[125 125 125 165] : Vate
[146 117 117 173] : Fad
[90 94 94 94] : Lasot
[114 117 117 117] : Zafo
[131 169  94 131] : til
[117 117 117 147] : gagu
[104 140 113 113] : muna
[146 144 130 166] : gev
[111  68 125  97] : ziga
dup Zafo:  : [117]
dup Lasot:  : [94]
dup gagu:  : [117]
dup Vate:  : [125]
dup Fad:  : [117]
dup til:  : [131]
dup muna:  : [113]

[108  86 143 100  74 113 103 164 119 126 131 143 157 117 136 194  72 118]  Ris
[108 110 138 139  98 131 111 138 100 103 142  94 155 102 191 170 113  84]  lazo
[119  86 119 100  74 118 103 164 119 126 131 143 157 164 136 118  72 118]  mitus
dup Ris:  : [143]
dup lazo:  : [138]
which: [119  86 119 100  74 118 103 164 119 126 131 143 157 164 136 118  72 118] : mitus
which: [108 110 138 139  98 131 111 138 100 103 142  94 155 102 191 170 113  84] : lazo

[141 120 119 111 128 128 131 119 162 150 150 113] = Pidib
[129 115 126 116 115 115 140 142 123 118 124 184] = nesup
[120 136 128 155 126 142 106  90 143 155 150 142] = virel
[143 108 133 123 134 119 143 102 147 141 143 141] = bulo
[137 157 101 147 129 116 109 140 146 126 100 112] = feb
dup nesup:  : [115]
which: [141 120 119 111 128 128 131 119 162 150 150 113] : Pidib
which: [143 108 133 123 134 119 143 102 147 141 143 141] : bulo

[ 96  92 147 153 120 121 141 112 139 125 129 148 195 143 167 148 136 117
 140]  kude
[ 91  91 151 154 127 134 132 156 132 111 131 138 191 146 156 150 142 117
 147]  foge
[ 89  82 157 155 130 131 136 101 122 115 130 143 195 142 155 148 147 125
 148]  vodo
[ 94  94 138 153 123 127 139 112 138 120 131 144 193 145 164 150 138 116
 143]  Raleb
[ 95  93 147 153 122 126 140 112 139 121 131 145 193 145 165 150 137 116
 142]  pibi
[ 97  90 149 154 117 117 140 110 138 127 138 149 196 141 167 145 135 118
 138]  dozal
dup pibi:  : [145]
dup kude:  : [148]
which: [ 91  91 151 154 127 134 132 156 132 111 131 138 191 146 156 150 142 117
 147] : foge

[126 107 122 109 129 142 142 105 139 103  96 106 118 131 134 152 128 124
 115 176 145 116 145 115 122 102 107 135 107 129 138 118 146 125 110 125
 121 168 153 133 125 136 143] -> dezuk
[131 118 111 119 128 131 109 126 121 147 126 143 132 119 123 131 124 103
 139 142 156 146 123 146 151 125  95 119 128 143 144 135 137 135 139 136
 108 143 139 131 118 112 101] -> Mabub
[126 124 122 109 129 142 142 105 139 103  96 106 118 131 134 152 128 124
 115 176 145 116 145 115 122 102 107 141 135 118 117 139 140 135 107 136
 130 167 134 116 131 134 126] -> mam
[136 116  93 134 117 120 119 137 123 128 122  92 143 123 133 119  99  92
 142 110 152 162 107  92 139 119 111 105 114 154 156 118 124 125 160  92
 109  98 133 135 118 111 112] -> dini
[162 119 118 105 134 143 117 108 128 132 109 120 128 122 124 150 133 112
 128 178 160 129 131 136 146 111  84 130 121 136 142 134 150 134 117 137
 108 181 154 123 120 123 112] -> fomo
[162 118 111 119 128 131 109 126 121 126 126 143 138 119 123 131 124 103
 139 126 156 146 114 146 151 125  95 119 128 143 144 135 137 135 139 136
 108 143 139 124 118 112 101] -> kal
which: [162 119 118 105 134 143 117 108 128 132 109 120 128 122 124 150 133 112
 128 178 160 129 131 136 146 111  84 130 121 136 142 134 150 134 117 137
 108 181 154 123 120 123 112] : fomo
which: [126 124 122 109 129 142 142 105 139 103  96 106 118 131 134 152 128 124
 115 176 145 116 145 115 122 102 107 141 135 118 117 139 140 135 107 136
 130 167 134 116 131 134 126] : mam
which: [126 107 122 109 129 142 142 105 139 103  96 106 118 131 134 152 128 124
 115 176 145 116 145 115 122 102 107 135 107 129 138 118 146 125 110 125
 121 168 153 133 125 136 143] : dezuk
which: [136 116  93 134 117 120 119 137 123 128 122  92 143 123 133 119  99  92
 142 110 152 162 107  92 139 119 111 105 114 154 156 118 124 125 160  92
 109  98 133 135 118 111 112] : dini
which: [162 118 111 119 128 131 109 126 121 126 126 143 138 119 123 131 124 103
 139 126 156 146 114 146 151 125  95 119 128 143 144 135 137 135 139 136
 108 143 139 124 118 112 101] : kal

[130 137 133 147 151 130 133 113 118 136 141 153 122 131 133 121 116 178
 149 157 117 121 150 128 182  99 145 115 183 141 103 129 136 122 130 101
 120 166 128 133 118 127 125 165]  ser
[136  78 145 151 140 104 152 171 158 148  67 137 163  94 124 153 121  90
 148 104 126 113  85 121  80 155 100 125 100 145 165 100  85 107  84 148
 156 109 133 124 158 147 117 131]  viz
[134 161 118  92  96  69 114 141 137 119 168  86 128 163 131 127 134  78
 134 101 155 167 127 141  80 174 133 131  69 131 157 131 148 131 167 131
 134  84 144 124 128 125 154  77]  zivid
[142 102 122 115 106 115 117 129 134 106  81 110 127 111 129 123 125  99
 104 111 135 118 108 124  95 149 109 124  91 115 143 137 116 119 108 144
 119 109 141 128 122 126 117 115]  les
[116 142 135 150 155 134 144 130 118 135 156 153 134 135 128 139 124 156
 157 176 119 130 145 129 179 135 142 125 172 146 115 122 136 135 121 109
 141 150 116 132 140 134 135 151]  favom
[116 142 138 150 155 134 144 130 126 154 156 153 134 135 128 139 124 156
 157 143 119 130 145 129 159 106 142 135 172 146 115 122 136 135 137 109
 141 150 116 132 140 134 135 151]  saf
[116 142 138 150 155 134 144 130 126 154 156 153 134 135 128 139 124 156
 157 143 119 130 145 129 122 132 126 127 103 115 124 132 129 131 129 132
 109 123 137 123 112 119 123 111]  Guz
[116 142 138 150 155 134 144 130 118 154 156 153 134 135 128 139 124 156
 157 176 119 130 145 159 149 148 136 153 167 129 161 123 154 116 140 149
 139 140 102 155 142 129 156 160]  Sivim
which: [116 142 135 150 155 134 144 130 118 135 156 153 134 135 128 139 124 156
 157 176 119 130 145 129 179 135 142 125 172 146 115 122 136 135 121 109
 141 150 116 132 140 134 135 151] : favom
which: [116 142 138 150 155 134 144 130 126 154 156 153 134 135 128 139 124 156
 157 143 119 130 145 129 159 106 142 135 172 146 115 122 136 135 137 109
 141 150 116 132 140 134 135 151] : saf
which: [116 142 138 150 155 134 144 130 126 154 156 153 134 135 128 139 124 156
 157 143 119 130 145 129 122 132 126 127 103 115 124 132 129 131 129 132
 109 123 137 123 112 119 123 111] : Guz
which: [142 102 122 115 106 115 117 129 134 106  81 110 127 111 129 123 125  99
 104 111 135 118 108 124  95 149 109 124  91 115 143 137 116 119 108 144
 119 109 141 128 122 126 117 115] : les
which: [130 137 133 147 151 130 133 113 118 136 141 153 122 131 133 121 116 178
 149 157 117 121 150 128 182  99 145 115 183 141 103 129 136 122 130 101
 120 166 128 133 118 127 125 165] : ser

[171  76 170  79] = fugo
[155 144 115 116] = biv
[111 112 153 134] = Bemo
[98 98 98 98] = sezu
[143 143 143 117] = nuz
[ 83 175 158 120] = tarob
[156 164  85 112] = bonab
[138 138 100 122] = Pak
[106 159 140 153] = Nul
[155 123 130 123] = folo
dup folo:  : [123]
dup nuz:  : [143]
dup Pak:  : [138]
dup sezu:  : [98]
which: [143 143 143 117] : nuz

[178 116  90 179] : sal
[ 86  86 109  86] : legon
[93 93 93 93] : Kivap
[179 102 188 119] : fufi
dup Kivap:  : [93]
dup legon:  : [86]
which: [179 102 188 119] : fufi
which: [178 116  90 179] : sal

[128 144 125 100  67 122 129 124 135 137 139 140 107 189 127 127 116 127
 144 126  90 128 125  81 144 136 120 108] -> vopu
[131 129 131 117 197 134 125 129 128 131 128 136 128 160 140 127 110 137
 130 133 111 133 124 114 129 121 133  87] -> Kala
[134 120 131 162 132 130 126 137 128 118 116 124 138  63  98 129 144 130
 114 130 147 128 125 152 122 154 130 144] -> vami
[123 116 124 158 161 127 128 121 125 118 119 133 155  59  91 131 146 127
 106 124 150 125 132 161 118 165 129 107] -> Vut
[125 106 133 161 138 143 120 158 106 109 107 128 131  78 110 127 138 144
 116 138 158 129 134 150 120 170 140 147] -> nikan
[126 122 116 128 148 138 127 136 115 116 116 127 110 171 152 127 107 151
 116 132 126 129 130 110 131 116 139 134] -> kez
which: [131 129 131 117 197 134 125 129 128 131 128 136 128 160 140 127 110 137
 130 133 111 133 124 114 129 121 133  87] : Kala
which: [128 144 125 100  67 122 129 124 135 137 139 140 107 189 127 127 116 127
 144 126  90 128 125  81 144 136 120 108] : vopu
which: [123 116 124 158 161 127 128 121 125 118 119 133 155  59  91 131 146 127
 106 124 150 125 132 161 118 165 129 107] : Vut

[127 146  99  76 133 170 170 127  76  93 145 172 128] = Neve
[100 125 105 147  83 118 159 168 148 189 124 168 168] = kovap
[107 180 180 180 104 114 193 114 107 152 131 180 164] = duz
dup kovap:  : [168]
which: [127 146  99  76 133 170 170 127  76  93 145 172 128] : Neve
which: [100 125 105 147  83 118 159 168 148 189 124 168 168] : kovap

